(in the rows, 128 means zero)
Each path below is one point turned by a fixed rotation once a step. After each direction that follows a path, write how fast that rotation turns it, in degrees each step (0 if it stays still).
Each turn is a multiple of 5 degrees from 10 to 175, or 0.
Each row of a path follows its step; steps can be skipped.
path 1
step 0: [122 128 130 118 132 127 128 141 124 120 123 125 124 132 136 130 133 123
 139 128 132 132 119 135 126 121 113 130 147 126 123 123 122 148 126 121
 139 139 133 130 146 126 132 129 140 127 125 139 113]
step 6: [117 124 129 120 128 130 137 116 116 126 118 128 133 132 133 133 129 128
 125 116 116 134 116 120 132 122 130 115 143 128 112 124 131 127 119 133
 135 124 131 118 120 130 135 128 129 150 119 129 135]
step 7: [123 124 127 135 124 124 121 142 123 119 126 120 146 133 131 124 115 129
 128 123 130 139 113 122 121 126 129 123 152 120 130 124 123 130 127 141
 131 123 126 137 123 134 133 136 125 141 117 131 125]
step 8: [119 138 128 126 120 135 127 134 133 126 120 130 145 120 129 136 136 127
 118 113 150 144 130 124 128 137 122 116 139 130 137 120 132 131 134 134
 135 125 136 129 130 140 138 136 131 131 128 129 126]
step 9: [126 141 130 127 130 134 134 121 122 116 119 116 144 131 137 130 131 134
 120 133 142 146 126 125 136 130 127 124 122 128 140 126 126 114 122 120
 128 132 125 119 129 123 144 135 116 132 119 120 121]
step 11: [126 121 141 126 139 132 129 133 116 104 125 127 131 130 140 130 138 122
 122 124 126 139 136 123 130 124 119 122 146 134 119 133 131 137 120 119
 127 140 132 125 133 127 128 129 135 141 138 123 131]
step 12: [125 121 131 139 132 119 125 134 131 109 115 118 136 122 141 122 129 115
 123 136 131 137 121 121 131 124 121 138 140 126 128 127 115 125 123 131
 138 122 140 121 137 128 122 131 142 127 129 129 116]
step 14: [128 123 123 124 118 137 119 129 113 118 132 125 134 123 130 134 132 132
 142 133 132 136 131 123 144 126 121 122 138 125 134 129 105 115 125 128
 137 143 126 126 126 119 133 125 124 131 112 133 127]
step 16: [125 136 126 119 129 131 138 121 128 115 109 123 129 119 132 125 129 136
 126 126 133 133 136 137 133 132 120 133 145 120 127 125 127 143 127 105
 139 140 126 126 129 126 125 116 120 131 134 135 124]
Directions:
[126 130 129 131 127 126 124 128 130 128 128 130 127 128 129 125 129 131
 129 129 129 125 130 129 125 127 130 127 128 128 131 125 125 137 129 130
 126 128 127 129 127 131 131 123 129 131 130 128 126] => 135
[131 128 131 125 128 123 128 125 124 125 128 126 127 125 129 128 127 131
 125 127 129 132 130 130 130 128 127 130 127 129 126 130 126 125 129 130
 127 131 126 128 126 131 129 121 126 132 126 125 131] => 145
[130 131 126 128 129 130 129 131 130 127 129 125 131 126 127 126 129 128
 127 125 126 130 126 133 125 121 127 126 124 131 130 131 129 130 126 125
 132 129 129 131 130 130 132 128 126 126 130 125 129] => 45
[128 129 127 132 129 127 127 129 130 123 132 128 131 126 132 130 130 126
 127 129 127 131 131 125 129 131 130 124 128 126 130 130 130 129 128 127
 128 127 132 127 124 124 126 127 130 128 125 123 129] => 20
[128 127 128 126 129 131 130 128 130 126 132 125 124 129 130 130 130 129
 130 128 131 130 126 128 132 126 128 127 127 129 127 122 129 131 128 122
 122 128 125 125 127 127 126 126 124 126 129 129 128] => 65
[132 130 130 127 129 129 128 128 126 127 125 128 131 133 127 126 124 126
 129 134 128 127 130 129 124 130 128 128 131 129 127 126 128 130 127 124
 127 132 126 129 129 122 130 129 124 131 125 125 129] => 155
path 2
step 4: [116 121 121 120 119 123 127 131 129 134 136 144 126 129 120 149 121 125
 112 129 129 131 135 132 117 119 123 119 128 129 132 122 122 123 126 125
 129 127 129 132 125 113 104 148 137 116 123 139 121]
step 5: [139 114 137 142 127 127 143 128 128 129 134 129 127 137 125 131 120 136
 127 134 113 140 125 141 131 127 113 119 130 132 131 141 115 117 118 132
 129 133 123 125 126 118 111 129 122 114 127 112 114]
step 6: [122 113 134 125 127 135 131 124 136 128 136 117 119 147 121 136 129 123
 122 122 121 124 128 130 122 147 137 135 136 123 138 150 125 126 121 122
 143 133 129 121 128 138 131 118 125 118 118 135 110]
step 7: [133 124 116 113 133 138 126 131 124 136 126 135 120 136 124 136 117 125
 119 124 136 122 122 128 132 129 138 133 132 131 126 129 132 116 124 132
 145 129 106 118 135 103 125 119 120 136 112 135 122]
step 9: [124 120 122 124 119 122 137 124 120 114 121 131 134 139 126 143 139 136
 112 130 111 137 128 134 148 123 132 113 140 134 129 138 139 126 121 120
 133 137 128 129 129 138 126 140 128 132 122 120 116]
step 11: [122 131 144 110 138 115 133 129 126 123 113 127 123 129 127 123 109 118
 128 128 134 142 142 136 131 141 131 142 128 132 117 140 132 120 128 126
 137 132 121 110 119 125 120 129 125 133 119 132 127]
step 12: [122 129 134 121 134 116 127 130 133 124 125 146 137 121 132 134 135 107
 104 138 132 128 127 126 135 128 120 118 124 126 140 139 137 125 148 127
 140 126 119 120 131 124 117 130 122 122 126 139 120]
step 15: [121 126 112 122 135 134 126 123 122 131 125 123 130 136 125 127 126 104
 124 134 134 137 130 129 121 145 133 142 137 120 135 137 140 114 118 124
 138 127 109 139 123 132 131 136 133 121 120 140 125]
step 17: [136 117 138 129 118 113 132 115 125 133 113 135 121 125 128 137 138 131
 123 139 122 125 136 144 125 120 128 123 140 142 128 140 115 125 131 117
 142 121 137 139 131 135 125 141 132 121 123 142 126]
Directions:
[128 128 133 127 130 122 126 131 131 126 134 129 129 127 124 128 127 127
 133 130 125 128 128 127 127 127 129 126 128 127 126 131 125 126 130 129
 130 126 128 124 133 127 126 127 128 125 127 130 128] => 55
[131 130 126 130 129 128 130 128 129 130 130 123 129 125 128 132 125 128
 126 127 127 133 131 128 126 127 124 126 131 127 126 126 133 131 124 126
 126 128 131 129 133 130 129 128 127 125 128 126 125] => 80
[124 131 126 129 123 126 132 133 129 126 130 127 128 130 129 134 127 130
 132 130 127 129 125 129 131 128 126 126 128 128 130 129 127 126 124 130
 127 127 129 132 125 130 127 128 126 128 131 129 131] => 80
[127 128 131 124 126 128 126 127 126 125 129 127 129 129 125 130 129 127
 130 128 131 129 133 129 124 133 131 128 126 125 129 124 126 129 126 127
 129 124 133 130 123 129 131 130 131 125 126 130 125] => 160
path 3
step 1: [145 144 137 135 119 132 147 124 113 139 117 129 130 130 123 129 132 129
 129 138 126 133 129 136 126 127 130 133 127 127 139 115 120 121 138 134
 121 127 129 136 122 122 132 127 129 146 137 132 131]
step 2: [136 139 130 135 119 120 149 132 127 139 125 126 122 128 133 128 137 129
 136 124 134 139 123 147 138 122 148 120 122 127 126 120 129 124 126 123
 118 132 119 128 125 127 112 119 132 131 126 134 124]
step 3: [132 134 132 116 123 123 135 138 123 127 109 137 122 110 123 125 141 135
 126 133 134 127 125 134 121 119 142 135 131 132 131 112 129 131 133 130
 109 130 118 135 135 124 125 126 136 129 137 131 118]
step 4: [122 139 135 120 121 126 141 130 122 137 113 118 130 128 135 132 137 117
 131 142 120 125 125 143 131 124 133 129 137 139 130 127 136 123 132 133
 126 138 107 138 126 132 126 131 131 142 135 122 129]
step 7: [129 138 138 135 124 119 141 134 122 130 122 128 127 132 125 122 123 126
 142 132 131 132 138 132 131 117 131 128 131 127 137 122 133 115 120 132
 124 124 105 139 129 123 112 126 126 140 139 139 117]
step 8: [131 139 135 117 109 122 138 137 123 137 131 136 133 120 129 130 139 131
 136 136 128 136 124 131 116 125 136 118 129 127 132 117 133 130 129 141
 126 134 124 136 136 123 114 138 140 134 123 132 113]
step 9: [114 121 127 122 116 114 125 135 116 135 113 134 133 115 119 138 137 119
 136 132 127 128 134 139 124 124 137 122 129 127 125 125 131 119 126 129
 116 135 108 129 116 128 121 128 128 137 127 121 120]
step 12: [130 127 133 127 120 118 126 139 112 130 121 133 130 128 116 123 127 136
 142 140 126 137 144 120 122 131 128 134 124 126 147 114 123 125 128 128
 116 131 116 126 127 119 120 126 125 131 135 120 114]
step 16: [117 133 123 135 129 136 135 137 114 136 117 118 123 137 137 119 122 125
 140 132 123 130 139 132 136 138 138 125 135 131 128 128 140 125 128 128
 115 131 118 133 126 125 119 116 134 132 131 114 111]
Directions:
[128 130 129 124 125 124 129 131 129 124 127 125 126 128 126 131 124 122
 129 127 132 127 128 132 126 126 124 129 130 131 125 126 129 125 131 127
 130 128 129 130 130 124 126 130 128 126 127 130 129] => 20
[130 128 125 123 133 127 127 133 128 126 129 129 126 129 130 124 127 131
 130 131 126 130 129 126 130 127 130 128 127 133 131 126 133 129 127 128
 127 129 127 126 132 128 123 128 129 126 130 130 129] => 80
[130 123 131 130 132 124 133 129 133 129 123 128 130 128 127 130 131 133
 131 128 127 128 127 130 128 130 128 130 134 128 128 128 128 128 127 131
 130 129 130 129 125 126 127 129 129 128 127 129 129] => 10
[131 127 126 126 126 125 129 130 128 129 133 124 130 130 132 131 129 128
 129 124 129 132 123 128 130 128 128 126 128 127 134 128 124 128 131 130
 128 129 129 127 130 131 129 131 126 131 125 130 127] => 115
path 4
step 0: [119 147 128 142 143 118 128 124 121 126 132 127 132 135 140 126 125 128
 114 127 124 139 131 121 121 131 139 140 117 124 141 130 136 123 139 132
 135 121 132 121 122 115 142 113 130 130 128 117 131]
step 1: [131 109 119 126 128 144 128 133 132 125 132 129 137 129 119 136 124 119
 126 131 144 127 132 114 117 130 140 116 123 114 120 128 128 124 123 130
 129 127 131 109 122 110 138 121 128 136 138 133 119]
step 5: [124 131 125 120 120 106 122 122 127 144 130 133 116 127 130 134 132 110
 123 119 128 135 133 114 120 135 147 122 137 128 139 129 135 133 133 130
 123 125 130 117 119 133 130 121 113 126 127 121 131]
step 6: [123 131 125 132 139 139 120 128 120 116 132 125 116 139 120 136 115 119
 125 111 130 123 124 104 125 126 127 121 115 129 134 132 112 121 124 128
 121 130 120 129 116 122 130 122 143 126 136 125 132]
step 7: [139 123 126 137 143 127 134 127 134 124 128 124 123 126 120 120 141 137
 126 136 127 125 126 128 124 137 147 124 107 129 135 127 134 129 119 129
 109 117 136 131 136 128 147 111 124 134 122 127 127]
step 8: [128 125 125 135 125 135 145 129 125 127 131 115 135 132 140 132 138 125
 115 116 140 130 135 126 117 114 120 134 119 118 137 140 139 144 135 138
 125 123 133 111 135 124 122 126 137 135 134 130 126]
step 10: [123 115 133 125 143 114 125 125 124 134 126 137 122 127 144 122 109 125
 118 123 131 128 127 118 130 121 138 142 133 108 136 123 136 118 126 140
 132 135 140 129 125 135 131 118 129 130 124 120 129]
step 12: [126 133 139 139 127 108 128 107 125 114 127 130 128 131 130 135 138 136
 128 112 126 130 132 123 121 121 140 119 123 137 142 125 114 130 122 120
 123 114 134 126 134 134 133 127 130 139 125 117 137]
step 16: [125 124 120 137 138 131 143 129 120 118 141 119 119 138 128 135 122 124
 127 124 139 129 127 114 141 109 119 115 128 123 117 132 128 120 120 131
 133 124 141 137 134 133 132 122 136 132 145 123 129]
Directions:
[125 127 127 131 129 129 125 128 132 127 130 127 128 125 130 126 130 130
 127 130 129 136 131 132 126 128 128 130 126 127 128 126 128 127 127 130
 126 129 129 127 129 126 128 124 132 122 126 131 130] => 100
[130 122 127 130 131 132 131 127 129 129 127 127 133 130 129 129 129 133
 133 126 127 128 130 125 126 131 129 127 126 131 131 129 125 129 130 128
 129 124 130 129 127 131 126 129 127 127 128 131 130] => 70
[126 128 128 126 123 125 127 128 130 129 129 127 129 127 131 127 125 127
 127 128 124 131 129 121 130 129 129 128 125 129 128 128 123 127 127 125
 126 127 124 130 130 130 127 130 125 126 126 123 131] => 55
[126 121 131 128 124 128 131 133 128 129 126 127 126 126 130 127 126 126
 131 133 129 127 126 128 128 128 129 130 127 127 128 128 129 129 129 128
 122 128 133 127 129 125 131 129 125 128 129 130 126] => 115
[127 128 122 125 131 126 128 130 130 130 131 128 131 126 127 127 132 126
 128 128 123 125 127 130 126 135 125 127 130 130 128 132 127 128 127 130
 127 129 127 127 128 125 132 127 124 126 126 128 127] => 175
path 5
step 0: [129 132 130 128 139 127 122 116 141 119 135 118 127 142 119 122 138 124
 118 129 125 131 126 121 133 150 145 136 130 137 143 133 120 124 138 141
 137 124 137 133 137 124 120 123 120 143 128 131 123]
step 1: [115 134 122 138 122 122 120 135 124 128 132 125 124 120 123 129 118 125
 141 116 144 133 119 129 139 127 138 126 135 129 117 119 121 114 138 121
 117 135 115 111 127 110 129 137 129 131 142 134 138]
step 2: [140 123 132 114 121 140 128 127 136 120 116 131 128 129 140 125 143 141
 122 142 137 141 114 143 134 119 122 138 148 127 132 119 120 124 122 120
 128 135 130 138 127 139 127 124 122 131 135 130 129]
step 5: [132 119 131 118 148 115 116 117 123 131 130 129 122 143 143 122 126 141
 129 124 130 130 127 137 128 132 146 125 130 130 139 139 132 115 111 137
 138 124 128 139 123 130 125 122 114 131 128 132 126]
step 6: [131 138 126 145 133 133 122 144 134 133 142 128 120 143 116 131 133 132
 113 124 130 133 125 126 132 120 131 119 116 127 121 126 132 122 139 118
 128 126 131 121 135 107 125 129 137 136 145 141 125]
step 11: [130 129 128 133 126 133 115 142 133 119 129 123 129 138 123 115 132 147
 112 144 124 126 135 146 133 130 131 138 128 138 131 130 132 132 135 124
 138 125 134 152 132 118 129 134 126 140 133 138 124]
step 12: [112 125 122 134 132 114 128 137 130 130 131 118 135 122 113 128 128 130
 132 122 139 133 125 115 135 114 139 119 122 127 132 125 117 115 123 135
 128 150 138 122 131 124 119 117 130 146 120 122 137]
step 13: [132 128 126 121 130 148 120 118 126 124 117 129 123 127 145 154 140 134
 127 118 131 136 121 133 123 118 135 139 127 130 119 124 135 123 124 125
 129 131 126 126 127 117 135 138 107 131 136 126 138]
step 17: [121 113 130 136 145 120 122 129 151 124 139 127 137 128 109 126 132 146
 125 121 130 136 120 133 130 138 132 125 108 129 137 127 126 114 135 121
 122 128 127 124 133 129 128 120 134 127 127 138 131]
Directions:
[129 130 130 129 125 127 128 130 129 131 127 128 129 127 129 129 124 129
 127 130 132 127 131 129 129 125 131 129 128 131 130 122 124 132 125 128
 130 129 128 129 128 128 133 125 122 131 126 128 132] => 40
[129 126 126 129 126 131 128 126 125 127 128 130 129 124 136 128 127 128
 130 129 127 133 130 129 123 128 128 124 132 126 130 130 127 127 127 125
 128 129 129 128 130 128 124 128 125 130 127 129 130] => 130
[122 131 126 126 128 127 126 128 125 125 124 130 128 124 127 125 127 127
 125 128 125 125 133 126 129 130 129 130 129 127 129 130 125 129 127 133
 125 130 126 130 131 125 127 128 128 132 128 128 126] => 95
[130 128 131 128 128 133 125 129 128 128 128 130 124 125 124 128 132 125
 123 128 124 135 130 130 126 125 126 131 127 128 130 129 127 127 130 128
 126 127 127 127 126 129 131 130 128 130 127 130 130] => 160
[130 124 124 126 127 126 131 130 128 124 132 128 129 126 125 132 129 130
 128 131 127 128 129 133 132 125 125 129 127 123 126 129 128 130 126 128
 128 130 131 129 131 128 129 129 131 132 125 127 128] => 80
[128 129 131 129 126 129 128 124 128 127 126 130 126 128 124 127 128 127
 127 131 127 126 127 131 130 130 130 127 135 131 128 130 132 127 127 131
 131 129 136 128 126 128 128 129 127 129 125 126 127] => 160
